(in the rows, 128 means zero)
Turns, then the turns between two rows, first turn first; the first pair answered:
k208 (before |-> after):
[111 137 136 118 118 144 112 124  95 118 115 139 127 163 147 151 100 122
 161 117 108 135] |-> [149 128 123 146 152 125 138 124 134 104 129 107 101 167 129 128 138 112
 161 110 106 121]
[123  98 165  88 112 110 112 157 124 127 131 144 100 129 125 152 117 118
  97 103 138 130] |-> [143 104 152 107 129 108 122 164 161 107 148 123  96 124 119 131 140 110
  98 107 147 119]
[106 134 143  91 121 141 102 120 152 102 138 127 117 108  96 155 140 180
 114 122 168 108] |-> [110 114 156  89 128 126 113 106 129 120 122 129  96 125  87 163 140 178
 109 107 151 111]
[142 137 118 144 139 128 136 147 156 104 148 108 124 116 120 120 138 127
 133 133 140 121] |-> [106 135 137 112 111 138 116 138 106 129 124 142 140 120 133 148  99 139
 132 133 133 139]
k973 (before |-> after):
[ 84 136 145 106  59 125 118 110 113 153 145 132 152 167 146 139 121 122
 104 139 130 143] |-> [ 92 154 128 121  61 138 117 122 145 130 162 120 170 153 149 124 134 119
 113 153 144 134]
[143 117 125 156 139 103 139 108 128 146 117 128 107 160 129 130 144 116
 128 111 100 130] |-> [132 105 141 121 121 102 131 149 157 140 143 124  99 140 123 145 137 113
 111 101 131 124]
[144 129 157 107 126 132  87 135  95 136 131 147  89 159 101 142 106 102
 111 116 169 130] |-> [160 164 125 136 132 154  86 143 139 102 155 131 121 139 109 111 128  99
 128 141 183 119]
[109 133 119 102  93 143 101 174 157 102 155 124 161  95 129 135 123 123
 128 158 154 121] |-> [125 149  95 160 126 140 120  98  99 123 109 135 173 132 136 113 134 126
 154 173  93 134]
k311 (before |-> after):
[158 156 126 124 118 127 113 146 152 101 142 113 122 131 133 124 126 116
 141 135 135 117] |-> [168 143 130 136 136 110 128 123 130 119 123 111 101 152 124 123 132 113
 141 124 110 122]
[144 122 136 112 135 111 138 156 158 115 150 111 114 121 119 126 146 124
 124 120 148 113] |-> [145 120 134 132 146 106 144 104  99 145 107 129 114 152 123 128 139 130
 133 122 105 129]
[140 130 139 144 123 124 149 115 124 122 117 117 118 148 130 113 139 139
 127 120 129 127] |-> [127 146 133 140 112 142 136 116 121 117 118 127 141 140 141 114 129 144
 132 130 133 131]
[107 109 148  66  84 127 119 143 131 128 148 125 141 112 149 153  95 115
 132 125 151  97] |-> [131  78 157  79 111  97 147 128 125 145 138 112  98 136 130 151 114 108
 122 104 130  95]
k590 (before |-> after):
[133 128 133 151 150 158 158 134 118  97 147 107 149 121 110  57 148 120
 148 143 114 146] |-> [105  98 169 108 129 143 151 130  64 138 121 133 126 138 108  97 111 128
 131 120 102 160]
[118 147 134 141 111 145 143 109 116 139 129 114 126 148 153 106 104 158
 133 114 120 125] |-> [115 152 132 137 107 151 139 115 122 134 134 115 133 141 157 106 101 158
 133 118 128 125]
[146  97 144 108 129 106 124 148 137 130 137 128 111 137 116 137 136 117
  94 107 132 133] |-> [147 111 134 113 127 117 121 157 159 114 150 122 124 125 120 128 144 115
  98 117 141 128]
k907 (before |-> after):
[141 123 129 129 150 120 141 129 130 151 123 124 103 136 112 120 142 140
 109 111 122 136] |-> [131 139 122 137 142 133 132 113 107 156 111 136 126 138 123 119 131 146
 119 125 110 146]
[129 133 137 116 123 139 126 149 130 125 108 127 123 134 133 145 102 164
 132 112 137 142] |-> [127 141 133 120 121 145 123 150 133 120 111 126 130 129 135 143 101 164
 137 118 139 141]
[140 147  92 161 151 127 132  97 135 122 114 123 148 124 124  92 143 118
 152 142 101 125] |-> [151 129 102 153 159 112 140 115 161 117 127 106 122 121 112  93 154 111
 140 127 113 116]
Pairs:
(two turns a pair)
[129  98 152 113 166  92 175 113 129 145 113 104  83 141 115 140 146  97
 106  86 121 108] |-> [ 91 182 105 131 127 165 129 106 125 110 118 135 194 105 164 120 120 114
 144 152 137 119]  k311, k590
[129 142 131 144 140 135 124  98  91 140 101 129 154 144 138 130 112 136
 141 152 103 132] |-> [150 143 123 149 149 134 134 139 164 103 142  97 148 122 128 112 142 127
 136 150 137 111]  k973, k590
[147  95 136 116 146 103 158 137 147 138 129 112  72 146 116 129 139 126
 110  97 131 122] |-> [143 134 106 157 149 128 152  83 100 141 101 134 119 160 140 111 132 137
 140 130  95 138]  k973, k311
[104 146  81 178 123 166 116 141 151 125 118 122 170 113 122 113 118 122
 126 164 140 155] |-> [127 134  76 199 147 146 137 126 154 132 111 108 146 130 108 102 139 115
 124 152 121 151]  k590, k208
[ 87 139 135  94  66 165 105 166 135 104 135 152 180 100 144 145 119 138
 130 178 158 133] |-> [ 86  97 166  84  80 130 122 129  69 154  92 166 134 140 131 169 105 141
 119 149 115 149]  k590, k590
[140 141 107 143 134 155 162 105 112 135 138 104 153 135 108  94 173 126
 119 146 106  96] |-> [115 115 138 103 114 143 153 106  71 167 119 126 133 146 106 127 142 131
 102 127 100 109]  k311, k973
[107 152 132  89  77 123 108 128 136 145 154 151 110 114 112 154 102 129
 104 113 149 141] |-> [120 165 113 132 101 122 123  73  96 158 118 156 119 139 117 136 110 132
 126 126 105 151]  k973, k973
[123 105 147 124 141 120 152  99  82 155  90 152  90 120 127 170 104 103
 101  95 127 116] |-> [ 96 146 132 110 108 164 118 128 104 125 114 165 148  83 153 168  85 111
 114 127 161 118]  k208, k208
[137 136 161  74  88 116  83 130 144 149 153 139  94 105 122 144 118  71
 105 128 137 161] |-> [147 137 151 106 108 107  97  80  98 171 118 146  90 133 124 135 122  73
 116 129  96 174]  k208, k311
[151 136 115 164 147 134 138 107 120 120 121 128 127 140 121  96 126 127
 144 135 122 118] |-> [129 138 123 146 131 140 124 102  95 131 109 148 137 141 131 112 104 134
 141 136 119 129]  k208, k590
[139 117 134 144 146 137 127 124 140 134 109 114 126 162 152 113 104 131
 114 148 102 152] |-> [126 121 137 131 134 145 115 130 134 136 110 123 137 157 155 121  92 134
 112 151 108 154]  k311, k973
[148 149 141 159 106 157 111 103 133 116 133 130 132 123 157 123 149 137
 124 129 121 127] |-> [142 148 145 144  97 160 104 119 142 114 140 131 134 117 157 129 143 137
 118 127 134 126]  k973, k590
[115 151 115 130 124 158  93  91  74 127  96 139 168 142 137 113 100 137
 136 167  95 143] |-> [149 128 116 155 160 127 125  74  81 134  89 115 126 162 115 100 130 127
 129 148  74 136]  k590, k208
[143 102 141 136 140 115 145 101 109 142 110 122 112 150 120 128 135 123
 133 110 101 128] |-> [129 103 146 123 130 120 137 103  99 148 106 131 115 148 124 139 122 128
 131 110 103 132]  k973, k311
[134 124 101 130 151 118 136 133 171 116 140 106 111 121 117 102 154 118
 151 126 122 113] |-> [112 152  89 135 137 143 117 110 137 122 123 131 151 119 138 102 134 129
 167 149 111 126]  k311, k208
[140 117 130 135 136 123 135 118 120 127 118 131 130 137 122 121 123 130
 125 124 120 140] |-> [132 115 136 120 125 126 128 141 140 119 134 128 130 124 122 127 121 130
 119 121 139 135]  k973, k208
[136 136 121 140 144 137 118  96  87 151  98 151 155 149 141 115 121 142
 142 149 109 149] |-> [158  90 148 110 155 101 136 152 146 141 135 117  94 140 110 125 146 127
 111 109 142 127]  k973, k208
[147 156 101 137 129 132 130 106 134 102 115 125 147 113 148 122 140 125
 119 152 110 138] |-> [132 134 127  95 110 126 121 146 149 103 133 126 130 101 140 145 127 124
  98 135 138 135]  k973, k973
